Here is a table of points, one per row:
[ 0.27 -0.6   0.42  0.92 -1.02 -0.98 -0.06  1.13  0.55 -0.37  1.63  0.29
 -0.03  1.09  1.76 -0.13  0.88  1.23 -0.27  0.4  -0.28  3.28  0.47  0.11]
[-0.76  0.38 -0.44  1.38  0.24  0.24 -1.37 -0.03 -0.17  0.21  0.57  0.07
  0.8  -1.03  0.16 -2.63 -0.39 -0.71 -0.33 -0.12 -0.32 -0.32  1.41 -1.36]
[-0.34 -0.46 -0.47 -0.87  1.31  0.48  0.49 -1.68 -0.64  0.8  -1.47 -2.09
  0.04  0.18 -0.49 -0.29  0.68 -0.33  0.83 -0.09 -0.53 -0.23  0.66 -0.4 ]
[-1.38 -0.48  0.44  0.1   0.87  0.45  1.06  1.86  0.82 -0.59  0.65 -0.12
  1.94  0.75 -0.22  0.11 -0.39 -0.92  1.64  0.21 -0.45  0.35 -0.36 -0.76]
[ 0.56 -0.36 -0.13 -2.72 -0.36  0.77 -0.49 -1.47  1.81 -1.4  -0.12  0.4
  1.03  1.65 -0.8  -1.33  0.25  0.09 -2.32 -0.39 -1.44  1.27  0.82 -0.47]
[-1.8   0.96  0.31  0.38 -1.69 -0.24 -1.15 -0.39 -0.08  0.81 -2.46 -0.16
  0.51  1.26  0.25  1.52  0.4   0.37 -0.31 -0.55  0.24 -0.24 -0.28 -0.41]
[ 0.77 -0.07  1.44  2.12  0.58  1.42  0.97  0.67  0.49 -1.93 -0.87 -0.39
  0.32  0.57 -0.6  -0.27  1.58 -0.05  0.32 -0.02  0.26  1.28 -2.52  0.82]
[-0.37  0.98 -2.22 -0.02  1.65 -0.01 -0.38  1.67 -1.15  1.21 -0.93  0.26
 -1.78  0.01  0.88 -1.36  0.    1.72  1.21 -0.05  0.52  1.33  0.63  1.36]
[ 0.84 -1.45  0.05  0.63 -0.54  0.23 -0.47  0.04 -0.49  1.34  0.48 -0.9
 -0.38  0.33  0.76 -0.85  0.69  0.41 -0.03  0.76  0.11 -0.37  0.73 -1.54]
[ 0.8   0.92 -0.34 -0.12  1.02 -0.14  0.41 -1.05  0.69  0.55 -0.32 -0.27
 -0.69 -0.51 -0.76  0.79  0.35 -0.81  0.86  0.24  0.69  2.31  0.5   0.74]
[-0.15 -0.62 -0.26 -1.19 -1.04 -0.18 -0.5   0.7   0.74  0.01 -0.04 -0.4
 -0.46 -2.5   0.61 -1.11 -0.26  0.35  1.17  0.41 -0.08 -1.18 -1.57 -0.51]
[-0.05  0.16 -0.3  -0.09  0.61  1.56  0.65  0.69  1.   -1.27 -1.73 -0.46
  0.08 -0.55  1.7   0.44 -0.53  0.24 -0.06  0.08  0.29  0.09 -0.48 -0.57]
[ 0.66 -0.73 -0.09 -0.58 -2.56 -1.04 -0.31 -0.27 -0.71 -0.38  1.88 -0.4
  0.21  0.2   1.04  0.2   0.76 -0.17  0.08 -1.55 -0.99 -0.74 -1.55  2.07]
[ 0.4   0.09 -1.05  0.58  0.02  0.02  0.05 -1.44 -0.7   1.28 -0.15 -0.11
  0.61 -0.49  3.21  0.23 -0.07 -0.73  0.22 -0.94  0.94 -1.82  1.02  0.54]
[ 0.73  0.96  0.78  1.02 -1.5   1.34  0.3  -1.03  1.   -0.63  0.11 -1.79
 -1.25  1.13 -1.27  0.15 -0.9   0.08  3.1   0.2  -0.84 -0.94  0.23 -0.08]
[ 0.03 -2.13 -1.2  -0.68  0.11 -0.98 -0.54  0.06 -0.04 -0.79  0.19 -1.92
  0.23 -0.77 -1.1   0.51 -0.3  -1.33 -0.01  0.78  0.7  -0.04  0.54  0.75]
[-0.88  0.47  0.07 -0.29 -0.3   0.16  0.45 -0.04 -0.25  0.27  0.95  2.78
  0.24  0.25 -0.3  -1.05  0.25  0.41  0.56 -1.09  2.31  0.63  0.74 -1.98]
[-0.23  0.54 -1.45  0.34  0.49 -0.73 -1.36 -0.85  0.43 -1.39  0.33 -1.65
  1.32  0.09  0.6  -0.73 -0.25  0.06  0.3  -0.66  0.58  0.19 -0.02  0.53]
[-0.86  1.83  1.02  0.12 -0.16 -0.4  -1.47  0.21  0.27  0.52  0.02 -0.68
  0.82  0.92 -0.05 -0.81 -0.35  0.72  0.61 -0.08 -0.31 -0.99 -0.71 -0.59]
[ 0.71  0.02  1.26  1.42  0.84  1.06 -0.07 -0.22 -0.25  1.32  1.19  1.15
 -0.75 -1.04 -1.4  -0.37 -0.72  0.09 -0.58  0.75 -0.33  0.08 -1.47  0.94]
[-1.86  1.71 -1.68  1.17 -1.15 -1.22  0.69 -1.86 -0.56 -3.72 -0.72  0.39
 -2.95  0.4   0.35 -0.3  -1.52 -1.99 -1.36  0.42  0.53  0.47 -0.49  0.09]
[-1.36  0.08 -1.15  0.81  0.32  0.46 -0.24 -0.07 -1.88  0.88 -1.11  0.19
  0.73 -1.31  0.08 -1.32 -1.08 -1.23 -1.49  0.56 -1.37  0.29  1.08  1.32]
[-1.7   0.77 -0.35 -0.26 -0.06 -0.43  1.11  0.52  0.74  0.72  0.46 -0.53
 -1.76  0.09 -1.29 -1.04  2.03  0.58 -2.87  0.26  1.02 -1.61 -1.05 -0.23]
[ 0.61  2.87 -0.61 -0.89 -0.65  0.07  0.82  0.63  0.06  0.16  1.29  0.64
  0.4   0.8   1.21 -1.26  1.22  0.77  0.62  0.35 -0.66 -0.79 -0.01 -0.14]
[ 1.38  1.79  0.39 -1.49  2.79 -0.73  0.59 -0.05  0.61  0.13 -0.31 -0.41
  0.7   0.01 -0.66 -0.33  1.35  0.35 -0.2  -0.55 -0.8  -0.73 -0.06  0.13]
[ 2.1   0.51 -0.24  0.38 -0.34  1.4   0.41  0.67 -2.3   0.56 -0.7  -0.3
  0.36  0.48  0.86  0.98 -0.26 -0.73 -1.06  0.89  0.26  0.15 -1.74 -1.68]
[ 0.96 -0.57 -0.74  1.49  0.1  -3.96  1.15  0.78 -0.32 -1.5  -0.67 -0.41
  0.11 -0.76 -0.13  0.95  1.    0.54  0.32 -1.48 -1.02 -0.04  0.32 -0.59]
[ 0.13 -1.2   1.35 -1.69 -0.35  1.46 -1.17  0.82 -1.35 -2.66 -0.32  0.38
 -1.16 -0.96 -0.12  1.12 -1.5   1.67 -0.27 -1.26 -0.46 -0.29  0.1  -0.17]
[-0.31  0.33 -1.34  0.39 -2.12  2.09  0.38 -0.36 -0.21  1.14 -0.16  0.08
  0.5  -1.48 -0.92 -0.92  0.12  0.54  0.37 -0.41 -2.07  1.56  0.47 -0.5 ]
[-1.03  1.1   2.6  -0.15 -0.75 -0.74  0.21  0.88 -1.15 -1.22 -0.08  0.82
  1.37 -1.96  0.81  1.27 -0.31 -1.    0.72  2.61 -1.06 -0.57  2.3   2.42]
[ 1.23 -0.6  -0.38  1.15  0.31 -0.13 -2.42 -0.16  1.42  0.4   0.16  0.01
 -0.13  0.82  0.04 -1.33 -1.1  -0.18 -0.42 -0.16 -0.13  0.14 -0.14  1.15]
[ 0.57  0.56  0.66 -0.74  0.77 -0.64  0.25 -1.43  0.84 -0.26  0.08 -0.13
 -0.04 -1.09  0.93 -0.28  0.12 -0.84  0.59  0.51  1.05 -0.29 -0.79 -2.01]
[-0.16 -0.11  0.25 -0.92 -0.77  1.59  1.73  0.8  -0.2   0.22  0.58 -0.73
 -0.4  -0.42 -0.12 -0.58  1.48  0.41  0.4  -0.74  0.22  0.22 -0.51  2.09]
[ 0.65  1.61  0.56 -0.78 -0.6  -1.17 -1.06 -0.27  1.74  1.88 -0.02 -0.26
  0.53 -2.48 -0.39  2.16 -0.58  0.47 -0.49 -0.1   0.86  2.47 -1.53 -0.55]
[-1.33 -1.65  0.87 -0.13  0.06 -0.15  1.77 -1.05  0.78  1.15 -0.92  1.18
  0.22  0.57  0.79 -1.38 -1.35 -0.66  1.33 -2.46  0.02  0.77 -0.65 -0.88]
[ 1.18  0.61  0.06 -0.61 -0.25 -1.56 -0.64  0.03  0.44 -0.09 -0.1   0.27
  0.37  1.74 -1.78  0.35 -1.13 -0.31 -0.56 -0.7  -1.18  0.37 -0.01 -0.21]
[ 1.05  0.46 -1.23 -0.19  0.88  1.06 -0.76  0.44  0.61 -1.74 -0.16  2.48
  0.43  1.2  -0.08  1.2  -0.17 -1.85  0.04  0.88  0.79 -1.17 -0.09  0.93]
[ 2.19 -1.06  0.66  0.07 -0.12  1.19 -0.83  1.65 -0.66  0.49  0.18 -0.49
 -0.48  0.36 -0.07 -0.31 -0.42  0.64 -0.42 -1.3   1.49 -0.84 -0.16 -0.37]
[ 0.08 -0.58  0.68 -0.02  0.56  1.01  0.69  1.09 -0.76  0.87 -0.77 -1.99
  1.28 -0.78  1.74 -0.34 -0.05  0.48 -1.62  1.63  1.24  0.58  2.58 -1.61]
[-1.6  -0.51  0.52  1.76  0.56  0.22 -2.66 -0.49  1.62  0.35 -1.25  0.97
 -1.44  0.47  0.68  1.12  2.25 -0.32 -0.08  0.26 -0.51 -0.4   0.45  0.01]
[-0.48 -0.45  0.53 -0.58 -0.32 -1.58  1.12 -1.86 -0.55  1.46  0.32  0.13
  0.42  1.71  0.28 -0.78 -0.31  0.85 -0.11  2.62 -0.52  0.12 -0.63  0.52]
[-2.32  0.06  1.27 -1.11  1.19  0.44 -0.58  0.81 -0.85  0.14  3.13 -1.97
 -0.54  1.39 -0.77  1.34 -0.6  -0.64  0.72 -0.58  1.72  0.57 -0.48  0.49]
Along one direction, these points spread out more than along any other. Take the direction at right angles to it along which they spread out most. Go by this last direction. Where along it does each point below lie, from 0 to 99? The average is 50, and the first point in the table lies past the average. One standard deviation of the points above along it is 16.
[ 1.16 -0.7   2.02 -0.46 -1.24 -0.71  0.62 -0.37 -0.23  0.69 -0.64  0.71
 -0.44 -0.02  0.35 -0.18  0.71 -2.31 -0.91 -1.23  0.95 -0.08  1.71  1.72] 43
[ 0.86 -0.46 -0.19 -0.39  0.45 -0.76 -0.53 -0.86 -0.75 -0.2   0.76  1.19
 -1.83 -0.53 -1.26  0.12  1.46 -0.05  1.4   1.55 -0.55 -0.05  0.99 -2.25] 49
[-0.51  0.03  0.13  0.02  1.2   1.21  1.02  0.58  2.06 -0.1   2.2  -0.21
 -1.84 -0.96  1.07  1.84 -0.52 -0.14 -1.   -0.42 -2.23 -0.72  0.31 -0.59] 56
[ 0.46  0.36 -0.83  0.67 -0.33  0.69 -1.45 -2.57 -2.55 -1.16  0.37  0.79
  1.66 -1.   -0.4   0.84  1.31  0.11 -0.7  -1.94  0.84 -0.39  1.33  0.88] 32
[-1.51 -1.52 -0.23 -0.61  1.78 -0.57 -0.59 -0.06 -1.08  0.23 -0.21  1.27
  0.81 -0.31 -0.46  0.48  0.86 -0.15 -0.19 -0.36 -1.63 -0.03 -2.29 -0.42] 54
[-0.47 -1.34  0.36 -0.03  0.62  0.21  0.4  -1.92  0.35 -1.4  -0.5   0.81
  0.3  -0.34 -0.13 -0.16 -0.77  3.72  0.05  1.53  1.78 -0.52 -0.02  1.16] 49
[ 0.06 -0.16 -0.17  2.33  0.91 -0.12  2.49  0.38  1.24  0.6   1.25  0.4
  1.34 -0.26 -1.16  1.24 -1.93  1.1  -0.72 -0.05  0.33 -1.36  0.22  0.11] 56
[-0.16 -0.75 -2.25 -0.61 -0.64  0.53  0.75 -0.24 -0.03  1.46 -0.04  0.6
 -0.2   1.79  1.11  2.06 -0.26  0.66  0.27  1.03 -0.62 -0.03 -0.36 -0.07] 49
[-0.75 -0.31 -0.84  0.48 -1.24  0.18  0.8   1.66  1.12  0.21 -0.2  -0.42
  0.35  0.38 -2.92  0.8   0.6   0.45  0.13  0.41  0.76 -0.42  1.05 -0.88] 60
[ 0.19 -0.64  0.21  0.68 -0.15 -0.13  0.51  0.01 -1.73 -0.55  0.59 -0.17
 -0.15  1.07 -0.3  -0.27 -0.41 -1.32  0.73  0.9  -0.34  0.29 -1.17 -0.43] 51
[ 0.94 -0.66 -0.87 -2.03 -0.81 -1.79 -0.65  1.8   1.69  0.35 -1.24  1.31
  0.01 -1.01 -1.11  0.09 -0.46 -1.99  0.15  0.3   0.59 -0.99 -0.23  1.48] 47
[ 0.79  0.02  2.14 -0.16  0.81 -0.45 -0.16  1.56 -1.46  0.92 -1.18 -0.22
 -1.35  0.83 -0.17 -0.23 -1.48  1.61 -0.33 -1.29 -0.39 -0.6   0.7  -0.11] 61
